[-30.6 -36.2   0.0 -87.5]  (26)
[  9.0   7.8   0.0 -54.3]  (149)
[ -0.2 -36.2 -87.5   0.0]  (114)
[47.0 -7.2  0.0 88.7]  (165)
which: [  0.0 -87.5] => (26)
which: [9.0 7.8] => (149)
which: [ 0.0 88.7] => (165)
which: [-7.2  0.0] => (165)
which: [-36.2   0.0 -87.5] => (26)

[-72.5 -15.8  19.7   3.3  -3.7 -31.4  18.6  45.7  54.8   7.8  -6.9 -14.9
 -10.1  21.4  -2.8  33.2  -2.7 -61.7  23.2  50.4  59.5   2.6  22.5  14.5
 -43.7  54.4] = (114)
[-20.1 -38.9 -22.4 -10.6  -2.9 -62.4  29.6  37.6   6.8  29.4   4.4  14.0
 -32.5  20.1   7.7  39.7 -16.3 -39.2  21.0   0.6  45.1 -17.9 -19.2  31.5
 -37.0  25.3] = (199)
[ -4.1 -39.0 -43.4 -30.8 -11.8 -41.1  53.4 -10.7  51.4   0.8  -9.7 -10.3
   9.7  11.0   7.9  43.4  -5.7  -3.0  38.2   2.9  18.8 -36.4  38.3  34.3
 -40.4   6.0] = (153)
[-14.9 -10.0  21.4 -20.7  16.0 -77.1  28.7  17.7  40.6  17.2  -8.2  11.5
 -34.3  14.6   3.0  33.4 -20.3 -27.4  22.0  25.2  46.7 -29.6 -25.2   9.0
 -27.3  16.8] = (140)
[-29.6 -25.1 -16.4  -7.3  13.6 -67.5  10.4  51.6  35.6  19.6  -8.8   6.8
 -39.7  19.3  10.6  43.8  -2.0 -35.9  27.7  25.5  45.1 -23.2 -19.1  -2.2
 -48.7  21.5] = (26)
[-27.2 -22.7 -23.0  -5.4  15.2 -62.7  24.3  39.2  21.4   8.1  11.1   7.3
 -32.3   5.0   4.8  35.3  -9.3 -36.0  24.8  29.3  56.5 -17.0 -23.1   4.8
 -23.1  26.8] = (152)
which: [-22.4 -10.6  -2.9 -62.4] => (199)
which: [ 43.8  -2.0 -35.9  27.7  25.5  45.1 -23.2 -19.1  -2.2 -48.7  21.5] => (26)
which: [-14.9 -10.0  21.4 -20.7  16.0] => (140)
which: [-29.6 -25.2] => (140)
which: [-23.2 -19.1] => (26)
which: [-14.9 -10.1  21.4] => (114)
which: [  7.7  39.7 -16.3 -39.2] => (199)

[ 16.0 -10.7   9.7  13.0  11.3  13.9 -11.7 -19.6 -13.3 -11.7 -11.6   7.5
 -69.0 -17.4  -1.4  -3.5 -16.4   5.3  -6.2 -17.6   6.1   3.7  -2.9  11.4
  -0.7  -7.7  -8.5   9.2   4.3   1.8  -0.7]  (149)
[-13.2  -0.7  11.8   3.8  -0.7   9.6   7.8  10.1 -16.1   7.8   3.3 -16.2
  49.8 -15.4   0.2  10.5  19.5 -18.8 -11.2   0.5   5.7   9.9  -5.1   8.3
   2.7  -5.1  -5.6  10.2 -13.9   0.5 -18.4]  (114)
[-13.2  -0.7  11.8   3.8  -0.7   9.6   7.8  10.1   0.2   7.8   0.6 -16.2
  49.8 -15.4   0.2 -17.7  19.5 -18.8 -11.2   0.5   5.7   9.9  -5.1   8.3
   2.7  -5.1  -5.6  10.2 -13.9   0.5 -18.4]  (141)
[ -0.6   3.2  -4.8 -21.3 -14.0 -14.9  -5.1   6.9   9.9  -5.1   1.6   5.5
  72.8  15.0  -0.7 -16.8  -4.0   3.3  21.3   7.0   0.3  11.2  13.3  -7.7
 -10.0   4.1  14.8 -13.9   0.5 -18.4 -13.9]  (153)
[ 20.1 -12.9   7.1  -8.4  -0.6   3.2  -4.9 -13.4  -5.2  -4.9 -13.2  12.8
  10.8  -1.6   3.2 -17.3 -20.8   4.5  11.3  -6.7 -10.5  -0.5   4.8  13.5
  -4.8   4.0 -11.7   5.1   2.2 -21.5   3.3]  (140)
[ -3.1  16.1 -10.9   3.1   2.4   6.5  10.8   9.1 -16.2  10.8  13.4 -12.9
 -12.8  -4.8 -19.2   8.6  10.6 -12.1   8.2  -0.1  18.4   6.5  -8.5 -10.3
  -7.5   0.3   3.0  -3.5 -19.5  14.7  -0.2]  (219)
[ 20.1 -12.9   7.1  -8.4  -0.6   3.2  -4.9 -13.4  -5.2  -4.9 -13.2  12.8
  10.8  -1.6   3.2 -17.3 -20.8   4.5  11.3  -6.7 -10.5  15.4   6.3   8.2
  -1.6 -11.7   5.1   2.6  13.4  10.5 -12.4]  (199)
which: [ 20.1 -12.9   7.1  -8.4  -0.6   3.2  -4.9 -13.4  -5.2  -4.9 -13.2  12.8
  10.8  -1.6   3.2 -17.3 -20.8   4.5  11.3  -6.7 -10.5  -0.5   4.8  13.5
  -4.8   4.0 -11.7   5.1   2.2 -21.5   3.3] => (140)
which: [ -1.6   3.2 -17.3 -20.8   4.5  11.3  -6.7 -10.5  -0.5   4.8  13.5] => (140)
which: [-13.2  -0.7  11.8   3.8  -0.7   9.6   7.8  10.1   0.2   7.8   0.6 -16.2
  49.8 -15.4   0.2 -17.7  19.5 -18.8 -11.2   0.5   5.7   9.9  -5.1   8.3
   2.7  -5.1  -5.6  10.2 -13.9   0.5 -18.4] => (141)
which: [-13.2  -0.7  11.8   3.8  -0.7   9.6   7.8  10.1 -16.1   7.8   3.3 -16.2
  49.8 -15.4   0.2  10.5  19.5 -18.8 -11.2   0.5   5.7   9.9  -5.1   8.3
   2.7  -5.1  -5.6  10.2 -13.9   0.5 -18.4] => (114)
which: [ -0.7 -16.8  -4.0   3.3] => (153)

[-11.6   8.1  15.9   7.9  67.6  42.5   7.8 -26.4 -23.1  11.8  25.3 -11.6
  26.2 -17.9  15.5  79.1 -12.5  -5.9  -7.1  14.0  -7.9 -14.6  23.8  30.0
  -1.6 -17.7   5.8  49.1  39.0  52.9   6.6  37.9   2.1  19.1   2.4  25.6
   1.1  12.0  66.3  -8.9  10.5  12.0 -16.4  22.0  45.6  25.8  -1.2  12.1
  -4.5   6.7  32.3  10.5  20.1] -> (41)
[ 53.4   5.1   0.0 -34.4  79.0  22.4   0.7  25.9  36.0  13.5  27.6  53.4
  21.6  59.8 -27.6  75.1  47.6  50.9 -17.6  18.4 -30.7  20.4  -4.6 -37.0
  47.7  49.1  19.2  55.4  16.0   6.2   7.4  32.1   3.6   5.3  24.6 -32.8
  27.8 -11.4  64.0  24.4  -7.5  24.4  25.2 -31.8  29.6  -1.3   7.8   4.5
  16.4   3.6  22.5  20.6 -29.0] -> (141)
[ -6.8   0.2   6.9 -20.3   2.8   5.1  17.0   1.1  -2.0   8.9   1.7  -6.8
  -2.7 -17.3 -10.8  -2.1 -10.8 -12.8  14.0  -7.1  -7.9 -14.6   1.3 -17.0
  -4.9  -9.7 -13.8   9.2 -23.6  12.2   4.6   1.4  -6.9   7.4 -16.3 -15.5
  -1.1  -0.9   0.8 -15.2  -5.1   4.7   8.2  -5.6   5.6  15.4  -8.0   2.8
  -0.1 -22.7  15.4   0.1  -5.8] -> (26)
which: [ 6.6 37.9  2.1 19.1  2.4 25.6  1.1] => (41)
which: [ 32.1   3.6   5.3  24.6 -32.8  27.8] => (141)
which: [  5.3  24.6 -32.8  27.8 -11.4] => (141)
which: [ 14.0  -7.1  -7.9 -14.6] => (26)

[-45.7 -20.7  36.4  76.8] : (149)
[ 61.4  20.9 -33.4  21.4] : (152)
[-14.1  58.1 -56.0   6.2] : (219)
[45.5 67.8 75.2 45.5] : (140)
[-20.7  36.6  76.8  20.8] : (153)
[ 52.6  48.7 -11.5 -66.3] : (41)
[-68.4  26.8  45.5  -8.9] : (89)
[ 46.4 -74.4  -3.4  36.8] : (141)
which: [36.4 76.8] => (149)
which: [75.2 45.5] => (140)
which: [-20.7  36.4  76.8] => (149)
which: [-56.0   6.2] => (219)
which: [ 48.7 -11.5 -66.3] => (41)
which: [-20.7  36.4] => (149)

[  5.8 -15.1  38.9  16.7  11.2] : (114)
[13.5 -0.7 16.7 38.9 27.1] : (149)
[  7.2   2.7 -12.1  30.1  60.1] : (89)
[-24.8  11.0  56.3  20.5   9.8] : (219)
[-31.5 -24.8  11.2 -43.3  58.3] : (153)
[-23.3 -15.1  -9.5 -27.5  71.9] : (141)
which: [30.1 60.1] => (89)
which: [16.7 38.9] => (149)
which: [-24.8  11.2] => (153)
which: [16.7 38.9 27.1] => (149)

[ 33.3 -62.3  20.7   2.3  20.3  22.3  -5.5  65.1  45.7 -22.0] -> (89)
[ 33.3 -62.3  20.7  18.3  20.3  22.3  -5.5  65.1  45.7 -22.0] -> (41)
[  3.1  14.7  -6.6 -59.5 -33.4 -59.8  10.6 -72.9  25.1   4.1] -> (199)
[ -1.3  13.6 -56.4   1.4  31.2  -5.5  22.3 -10.9  -6.7  16.8] -> (26)
[  3.1  14.7  -6.6  31.2   1.4  -5.5 -10.8  56.4  14.2 -10.6] -> (219)
[ 25.9   8.6  -0.6  -9.9  36.7 -10.5   2.8  -2.2  26.9  61.7] -> (149)
[ -1.3  13.6 -56.4   1.4  -5.1  44.0  58.9 -10.9  -6.7  16.8] -> (152)
which: [ 33.3 -62.3  20.7   2.3  20.3  22.3  -5.5  65.1  45.7 -22.0] => (89)
which: [ 1.4 31.2 -5.5] => (26)
which: [ -0.6  -9.9  36.7 -10.5   2.8  -2.2] => (149)

[ 15.5  -4.6  20.9  20.6   4.7   0.7  18.0 -21.8  -7.8   6.0 -19.0  55.9
 -10.2  32.1  53.3  -4.6]  (41)
[ 15.5  -4.6  20.9  20.6   4.7   0.7  18.0 -21.8  55.9 -19.0  -7.8 -10.2
  32.1  23.6  53.3  -3.4]  (165)
[ 15.5  -4.6  20.9  20.6   4.7   0.7  18.0 -21.8  55.9 -19.0  -7.8 -10.2
  32.1   6.0 -35.7 -35.7]  (114)
which: [-21.8  55.9 -19.0  -7.8 -10.2  32.1   6.0 -35.7] => (114)
which: [ 55.9 -19.0  -7.8 -10.2  32.1  23.6  53.3  -3.4] => (165)
which: [ 15.5  -4.6  20.9  20.6   4.7   0.7  18.0 -21.8  -7.8   6.0 -19.0  55.9
 -10.2  32.1  53.3  -4.6] => (41)
which: [  4.7   0.7  18.0 -21.8  -7.8   6.0 -19.0  55.9 -10.2] => (41)
which: [ 55.9 -19.0  -7.8 -10.2  32.1   6.0] => (114)
which: [ 15.5  -4.6  20.9  20.6   4.7   0.7  18.0 -21.8  55.9 -19.0  -7.8 -10.2
  32.1  23.6  53.3  -3.4] => (165)
which: [-19.0  55.9 -10.2  32.1] => (41)

[-31.7 -32.4 -36.3  25.8  -6.5  11.7 -24.3  13.7] = (219)
[  8.4 -53.2   6.3 -44.6  -9.1 -21.2 -10.2 -16.6] = (141)
[ 19.2  12.9  -2.7  28.0 -25.4  -1.3  34.1 -40.9] = (153)
[-77.8 -29.3   0.1  28.0 -25.4 -26.5  -4.6  18.7] = (165)
[-31.7 -32.4   3.6 -25.9 -46.9  36.2  31.7 -10.7] = (152)
[ -8.3  32.8 -60.1 -56.8   0.0  29.5 -20.5  41.5] = (41)
[ 50.5   5.7  18.5 -26.0   1.5 -79.2  15.5  35.2] = (199)
[-45.0  30.6  12.3  22.4 -73.8 -46.4 -33.1   8.6] = (114)
[-10.9  36.2 -35.1  11.4  10.2  -6.2  37.4   9.4] = (26)
which: [-29.3   0.1  28.0] => (165)
which: [50.5  5.7] => (199)
which: [-31.7 -32.4   3.6 -25.9 -46.9  36.2  31.7 -10.7] => (152)
which: [-32.4   3.6 -25.9] => (152)
which: [-73.8 -46.4] => (114)
which: [ 19.2  12.9  -2.7  28.0 -25.4  -1.3  34.1 -40.9] => (153)

[ -1.9  24.8  31.9   3.8 -34.4 -41.1  24.7  -1.7  -3.3  30.6  32.8 -14.4
  21.1  -4.3  49.3 -25.9   6.3  -7.2 -16.3   3.8  15.1 -79.9   1.2  15.9
  14.6 -36.4   3.4  -2.1  51.3  24.7  35.9   5.9   3.2  -6.6 -23.4 -10.0
   9.2  37.6 -78.7  -5.3  33.2 -21.3   6.7  44.1] = (41)
[-34.4 -41.1  24.7  -1.7  -3.3  30.7  32.8  -1.7 -41.1  30.6  32.8 -14.4
  21.1  -4.3  49.3 -25.9   6.3  -7.2 -16.3   3.8  15.1 -79.9 -33.1  -0.7
  23.3   1.7  18.9 -18.8 -20.0  26.1  -8.8  19.2 -61.5 -28.2 -46.2  29.3
  -6.5  18.4  23.6  -3.7  -8.4   2.6  10.7  -9.5] = (219)
[ -1.9  24.8  31.9   3.8  -3.3  24.7 -34.4  -1.7 -41.1  30.6  32.8 -14.4
  21.1  -4.3  49.3 -25.9   6.3  -7.2 -16.3   3.8  15.1 -79.9 -33.1  -0.7
  23.3   1.7  18.9 -18.8 -20.0  26.1  -8.8  19.2 -61.5  31.8 -10.2  -0.7
   1.1 -31.6  32.1  -8.5 -11.9  19.2  13.1 -25.9] = (199)
which: [-34.4 -41.1  24.7  -1.7  -3.3  30.7  32.8  -1.7 -41.1  30.6  32.8 -14.4
  21.1  -4.3  49.3 -25.9   6.3  -7.2 -16.3   3.8  15.1 -79.9 -33.1  -0.7
  23.3   1.7  18.9 -18.8 -20.0  26.1  -8.8  19.2 -61.5 -28.2 -46.2  29.3
  -6.5  18.4  23.6  -3.7  -8.4   2.6  10.7  -9.5] => (219)
which: [-18.8 -20.0  26.1  -8.8  19.2 -61.5  31.8 -10.2  -0.7] => (199)
which: [ -8.8  19.2 -61.5 -28.2] => (219)
which: [ -3.3  24.7 -34.4  -1.7 -41.1] => (199)
which: [-34.4 -41.1  24.7  -1.7  -3.3  30.6  32.8] => (41)
which: [  3.2  -6.6 -23.4 -10.0   9.2  37.6 -78.7  -5.3  33.2 -21.3   6.7  44.1] => (41)

[-24.7  32.6 -39.1  43.7 -41.9  33.1 -21.3   9.8   0.5 -11.3  20.2 -29.0
  35.3 -36.5  36.1 -36.2  32.9 -32.6  38.1 -45.3  47.2 -44.8  42.8 -44.8
  51.1 -58.5  66.5 -68.3  66.6 -66.0  68.4 -69.9  69.7 -64.4  55.4 -47.3
  43.6 -43.8  48.3 -54.5  62.8 -68.3  71.2 -71.6  66.2 -54.1  40.5 -28.0
  18.1  -7.2  -3.9  14.8 -24.4  27.8 -28.0  27.1] -> (89)
[ 32.6 -39.1  43.7 -41.9  33.1 -21.3   9.8   0.5 -11.3  20.2 -29.0  35.3
 -36.5  36.1 -36.2  32.9 -32.6  38.1 -45.3  47.2 -44.8  42.8 -44.8  51.1
 -58.5  66.5 -68.3  66.6 -66.0  68.4 -69.9  69.7 -64.4  55.4 -47.3  43.6
 -43.8  48.3 -54.5  62.8 -68.3  71.2 -71.6  66.2 -54.1  40.5 -28.0  18.1
  -7.2  -3.9  14.8 -24.4  27.8 -28.0  27.1 -20.6] -> (140)
[ 62.7 -68.3 -41.9  33.1 -21.3   9.8   0.5 -11.3  20.2 -29.0  35.3 -36.5
  36.1 -36.2  32.9 -32.6  38.1 -45.3  47.2 -44.8  42.8 -44.8  51.1 -58.5
  66.5 -68.3  66.6 -66.0  68.4 -69.9  69.7 -64.4  55.4 -47.3  43.6 -43.8
  48.3 -54.5  62.8 -68.3  71.2 -71.6  66.2 -54.1  40.5 -28.0  18.1  -7.2
  -3.9  14.8 -24.4  27.8 -28.0  27.1 -20.6   6.3] -> (41)
[-15.7  14.5 -12.4  15.9 -24.7  32.6 -39.1  43.7 -41.9  33.1 -21.3   9.8
   0.5 -11.3  20.2 -29.0  35.3 -36.5  36.1 -36.2  32.9 -32.6  38.1 -45.3
  47.2 -44.8  42.8 -44.8  51.1 -58.5  66.5 -68.3  66.6 -66.0  68.4 -69.9
  69.7 -64.4  55.4 -47.3  43.6 -43.8  48.3 -54.5  62.8 -68.3  71.2 -71.6
  66.2 -54.1  40.5 -28.0  18.1  -7.2  -3.9  14.8] -> (26)
[ 43.7 -41.9  33.1 -21.3   9.8   0.5 -11.3  20.2 -29.0  35.3 -36.5  36.1
 -36.2  32.9 -32.6  38.1 -45.3  47.2 -44.8  42.8 -44.8  51.1 -58.5  66.5
 -68.3  66.6 -66.0  68.4 -69.9  69.7 -64.4  55.4 -47.3  43.6 -43.8  48.3
 -54.5  62.8 -68.3  71.2 -71.6  66.2 -54.1  40.5 -28.0  18.1  -7.2  -3.9
  14.8 -24.4  27.8 -28.0  27.1 -20.6   6.3  13.1] -> (165)
which: [ 32.6 -39.1  43.7 -41.9  33.1 -21.3   9.8   0.5 -11.3  20.2 -29.0  35.3
 -36.5  36.1 -36.2  32.9 -32.6  38.1 -45.3  47.2 -44.8  42.8 -44.8  51.1
 -58.5  66.5 -68.3  66.6 -66.0  68.4 -69.9  69.7 -64.4  55.4 -47.3  43.6
 -43.8  48.3 -54.5  62.8 -68.3  71.2 -71.6  66.2 -54.1  40.5 -28.0  18.1
  -7.2  -3.9  14.8 -24.4  27.8 -28.0  27.1 -20.6] => (140)
which: [-24.7  32.6 -39.1  43.7 -41.9  33.1 -21.3   9.8   0.5 -11.3  20.2 -29.0
  35.3 -36.5  36.1 -36.2  32.9 -32.6  38.1 -45.3  47.2 -44.8  42.8 -44.8
  51.1 -58.5  66.5 -68.3  66.6 -66.0  68.4 -69.9  69.7 -64.4  55.4 -47.3
  43.6 -43.8  48.3 -54.5  62.8 -68.3  71.2 -71.6  66.2 -54.1  40.5 -28.0
  18.1  -7.2  -3.9  14.8 -24.4  27.8 -28.0  27.1] => (89)
which: [ 43.7 -41.9  33.1 -21.3   9.8   0.5 -11.3  20.2 -29.0  35.3 -36.5  36.1
 -36.2  32.9 -32.6  38.1 -45.3  47.2 -44.8  42.8 -44.8  51.1 -58.5  66.5
 -68.3  66.6 -66.0  68.4 -69.9  69.7 -64.4  55.4 -47.3  43.6 -43.8  48.3
 -54.5  62.8 -68.3  71.2 -71.6  66.2 -54.1  40.5 -28.0  18.1  -7.2  -3.9
  14.8 -24.4  27.8 -28.0  27.1 -20.6   6.3  13.1] => (165)

[-33.1 -47.9  82.3 -72.5  42.7] -> (41)
[-42.9 -29.8 -72.5  82.3  51.9] -> (153)
[-33.1 -47.9 -26.7  82.3  -2.7] -> (26)
which: [82.3 -2.7] => (26)
which: [-42.9 -29.8 -72.5] => (153)
which: [-33.1 -47.9  82.3 -72.5  42.7] => (41)
which: [-72.5  82.3  51.9] => (153)
which: [-72.5  82.3] => (153)
which: [-29.8 -72.5  82.3  51.9] => (153)

